128 stands for zero in the data rows.
Here are some points, one per row:
[124 119 127 133 176 159 124 155  46 119 120 144 149 174 202 118 163 120
 115 140 142 137  62 105 135 185 110 136 144 106 104 124]
[150  58 133 133  92 169 103 176 166 149 136 133 151  88 154 127  96 120
 148  81 138 100 142 151 173 156 176 134  95  90 131 170]
[ 61  79 139 139  91 162 145  89 156  81 121 137 113 160 147  94 153 130
  57 126  85 197 115  95 104 120 140 127 144 171 147 200]
[ 95 110 119 136 154 161 152 166 124 135 120  97 153  87  99 138 158 166
 169  94 123  41 114 167 156 118 139 156 111 135 116 117]
[165 157 148 109 127  95 154  95 130  99  62 156 131 177 120 140 164 157
 138  77 145 149 132 131 128 143  74 184 115 146 153  70]
[ 93 109 138  78 127 153 148 107 140 134 161 177 121  76  75 140 122 123
  95 174 143 132  99 157  92 134  90 113 106 128 229  64]
[181  90  82 161 132 126 141  72 116 178 142  96  97  85 147 140 127 107
 126 155 165 148 175  95 127 169  96 141 106  70 130 164]
[131 107 161  84 136 144 149 192 144 102 148  94  99 144 136  83 142 140
  84 150 148 158 144 102 114 133  98 109 143 155 217 168]
[100 109 137 121  94 126 196  65 107  91 116 194 103  89 151 193 148 117
 118 143 140 141 154 130 116 140 133 112  68 103 133 106]
[ 55 123 169 167 144  52  92 125 113 151 146  82  78  78 136 148 140 140
 108 126 125 161 122  34 113 161 125 135 168 146  82  87]
[117 177 136 144 132  27 126 157  96 126 152 152 151 185  95 145 133 140
  98 144 144 135 134 140 208 155 174  80 171 172 118 156]
[ 95 113 135 121  37 120 122 148 207 157 132 139 123 122  65 152 108  38
 169  99 116  88 102  86 175 137 152 110 160 137 100  98]
[ 96 160 123 103 146  95 149 163 112 105 136 118  93 156 126 169  62 156
 100 125 142 147 102 152 147 132 130 113 178 129 110  70]
[162 153 125 106 110  67 103 168 155 122 175  72 191 167  82 163 141  78
 147 129 151  80 121  80 182  92 130 101 111 138 127 199]
[109 122 136 108  95  32 152  97 121 114 180  91  61 115  91 144 124 154
  99 105 165 150 138  84 100 204 170 190  63 163  80 124]
[118 176 112 187 157 103 103  95 130 113  34  36 124  98  94 114 122 136
 167 126  64 119 126 163 173 148 129  86  89 159  71 162]
[102 126 124 128 155 144 158 109 122 162 118 138 142 174 164 111 164 100
 161 138 125 158 100 114 112 153 140 115 115 157 128 142]
[176  65  98  80 128 114 197 131 158 182 138 109 169 104 145  75  74 149
 138 114 139 145 133 178 143 176  92 132 100 127 123 137]
[ 86 138  79 139 144 124 118 106 131 102 148 151 132  87 141 129 129 154
  65 113 110 172  81 160 130  73  81 115 173  96 147  67]
[ 47 137 116 106  32 160 142  96 138 129 151 157 163  97 103 138 150 124
 123 111  95 165 140 181 162 164 171 113  84 163 155 113]
[ 97 158 122 119 112 165 183 139  92 121 176 175 141 148 121  73 155 107
 137 129 112 159  89 117  74  91 115 113 135 105 167 134]
[120 115 183 129  70 149 154 139 141  80 129 144 103 135 156 188 155 130
  83 161 136 124 165 113 101 114 127 170 114 146 175  87]
[113 105 165 157 114 140 103 155 136 169  76 132 120  97 120 145 103 181
 155  45 108  63 129 147 123 101 145  87 114 120 138 103]
[200  75 153 129 165 133 177 125 122 140 174 113  92  94 140 128 112 129
 132 134  34 148 109 151 116 154  81 113 189 163 119  88]
[142  99 110 102 110 133 149 139 120 139 105 118 113 163 109 103 170 185
  62 155 181 151 169 111 107  92 129 189 120 134 119 112]
[147 102 116 102 153 106 126 166 182 149 159 148 141 168  93 141 145 120
 162 143 184  95 137  95 144 159 145  65  86 126 156 146]
[128 110  71  84 155 108 163 142 164 175 152 139  81 165 201 130 119 135
 181 135 141  97  63 121 164 177 101  88  94  89 128 166]
[154 137 204 109  14 111 181  84 123 135 150 134 148 182 117 136  78  96
 153 137 121 150  90 169 121 103 137 153 171 145 121 136]
[169 125  98 187 101 154 102 142 109 117 140 130 133 175 145 125  75 144
 123 211  60 145 125  73 125 122 102 140  76 128 118 191]
[103 121 165  50 149 125  66  89 116 133 129 162 163 126 139  90 155  85
 100 121 146 161 175  79 124 124 166 119 196 148 113 141]
[131 145 207 159  99 118 124 162  64 137 133  72 128 135  93 106 117 117
  72 134 143 140  99  96 176 140 104 186 166 151 158  99]
[183 127 116 152  51 196  99 122 167 190 140 110 145 131 143  98 110 101
 113 115  35 124  78  96 148 166 180 109 163 168 134 110]
[136 168 107 113 114 138 142 130 109 137  98 194 117  36 155 211 133 154
 106 108 162 155 119 174 122 136 148  85 134 190 130 106]
[155 172  92 100 144 115  93 128 114 143 101 142 172 130 163  78 132  83
  99 121  84 129  72 119 143 150 159 144 113 134 108 174]
[137 135  88 106 123 148 129 133 116 149  96 170 126  73 151 158 146 118
 132 149 119 122 141  87  79 108 152 131 175 145 119 145]
[133  95 193  82 176 164  93 138  89  52 138 112  91 129  34 128 188 114
 148 183 148 139  95 142 119 143 120 160 145 136 138 131]
[129 151 141 177 147  89 135 112 165 124  43 150 148 137 146 136 139 124
 149 118 147 144 140 112 104  86 149 193 128 130  97 113]
[166 179 126 120  83 108 137 173 111 163 148 162  97 133 101 106 102 112
 146 113 121 142 115 161 160  80 145  72 145 136 187 128]
[132 136  87 143 158 119  95  83 173 123  59 125 134 149 163 148 141 122
 166 185 177 102 132 102 142 130 145 115  98 156 128 113]
[125 114  89 178 146 140 112 107 129 160 112  80 151 177 117 146 152  63
 105 178 138 141  98 122 162 101 162  98 102  66 118 162]
[130 144 104 139 136 179 178  47 146  44 122 104  92 123 148 149  90 146
 102  98 120 150 173 108 138 152  87 135 127 149 101 109]
[178 153 107 102 140 109 142 117 170 142 133 120 168 139  97  83 144 103
 143 101 124 146 142 166 100  86 124 162  94 150 158 161]
[119 132 159 157 140 120 186  84 145 104 167 105  66 153  79 148 110 127
 105 120 128 106 175 128  89 131 125 199 103 102 138 178]
[161  79 118 144 151 150  97 160  83 149 127 139 119 125 150 121 165 144
 144 161 145 137 166 114 145 143 149 150 126  56 173 141]
[107 166  95 169 152 114 160  86 175 113  96 113 131 101 112 130 133 134
 137 145 167 122 156 166 141 129 128 161 107  84  82 176]
[ 83 134 121 120 145 126 168 114 112 117 158 134 147 157 164 117 152 144
 145 157 123 134 131 180  91 181 122 150 149 132 148 144]
[109 120 122 102 176 131 108 137 121  86 133 195 133 117 103 114 188 151
 113 152 166 129 132 113  97 149 155 127 148  66 108 103]
[ 92 138 206  93 147 103 149 125 131 120 163  96 114 125 145 165  93  79
 121 175 154 149  86 126 141 146  94 151 169 122 105  93]
[143 181 128 138 150 132  77 121 122 157 100  95 152 145 146 125 142 144
 139 130 117 118 151 113 153 133 162 155 157 177 160 129]
[134 161 116 156 126  74  69 139 111 131 108 114 109  72 165 151 113 145
 122 109 116  90 162  83 107 138 151 153 195 159 150 156]
[110  80 108 171 150 129  95 197 106 147 158 150 140 126  62 113  74 178
 148 126 129 135 156 192 123  71  82 153 138 109 134 133]
[199  62 189 174 110  96 144  82 137 163 109 107 103  86 116 131 107 115
 135  47 123 113 163 102  98 129  81 108 145 104 160 124]
[ 98 112 121 127 174  76  88 133 138  69 137 157 118  81 155  93 182 150
  77 166 135 129 147 162 159 126 161  87 194  90  97 113]
[124  82  88 141 110 141 154 130 148 133 171 128 149 200 115 104  82 189
 154 140 104 151 108 139 113 103 108 146 112 132 135 139]
[176 183 101 128 127 184 140 120 135 155  83 125  95 137 146 174 119 177
 115  92 136 118 199 138  71 137  69 123 125 126 110 114]
[111  98  86 109  91 161 106 173 132 134 174  90 161 102 172 134 148 123
 174 130 109  79 157 166 186  97 153 144  81 107 140 154]
[139 150 143  88 152 114  97 107 183 133  53 114 158 116 132  81 135 119
 165  70  98  76  94 124 138 105 165 144  87 158  88 138]
[116 136 161 208 114 203 109 156 107  97 157 143 132 133 128  96  72 151
 169 182 102 121 119 127 123  92  78  78 122 151  55 146]
[116 143  85 117 136  73  94 105 127  95  91 149 137 162  25 163 130 170
 101  81 147 122 117 167 138 125  75 117 103  52 113  29]
[114 132 134  53 151 111  95 116 159 134  92  97 146 119 126  93 157  86
 164  98 122 103 125  88  75  96 158 158 159 140  66 144]
These points spread out most along one direction. Take the direction at right angles to it along which they spread out most. Then take the direction at right angles to both along which they spread out most. Go by this last direction. For each point below, how far along it does it lie, from 0 to 99? The average is 50, and the first point in the table lies past the average. One standard deviation of the points above along it is 16.
[122 154 171 182 116 157 110 112 135 128 143 113 102 161 104 126 153 128
 109 108 162 167 210 146 105  47 144 141  94 116 176 156] 42
[159 146 134  75 142 112 130 116 172 137  88 119 128 126 181 128  85  98
 168 125 174  74  87 141 110 164 122  73 128 142 133 135] 45
[158 157 113 135 154 165 104 139 147 142  94 144 131 146 183 111 156 105
 140 147  80 122 138 129  83  79 141 134 134 113 114  94] 50
[149 155 112 118 121 124  87 167 113 169 136 151 107 123 129  91 129  62
 142 112  81 126 125 139 145  83 151 125 159 136 144 150] 66
[ 89  91 141 158 152 155  88 104 142  40 156 113 114 168 156 150 149 119
 130 193 195 137 121 148  95 187 127  66 100 120 170  82] 56
[129 190 154 151 121 175 102  94 100 118 132 121 203 139 107  84 130 107
 141  67 106 132  86 125 142  83 172  95  59 156 110 109] 54
[128 136 133 129 142 117 138 158 110 123 143 159  91  64 166 217 121 132
 106  98 131  97 153  93  67 133 115 141 151 155  81 127] 43
[160  76 116 147 162 153 157 139 156 135 156 137 136 123 145 119  84 155
 139 124  93 119 146 153 101 133  87 153 134  54 108 127] 27
[126 142 158  82 155 131 159 213   9 129 122 102 142 138  96 158 112 142
 124 123 124 147 168 122 197 170 144 111 136 140 151 117] 62
[121 128  69 168 121 151  92 147  35 133 162 142 144 110 126  51  57 165
 140 140 144  56  92 168 144  42  72  87 115  58  78 116] 34
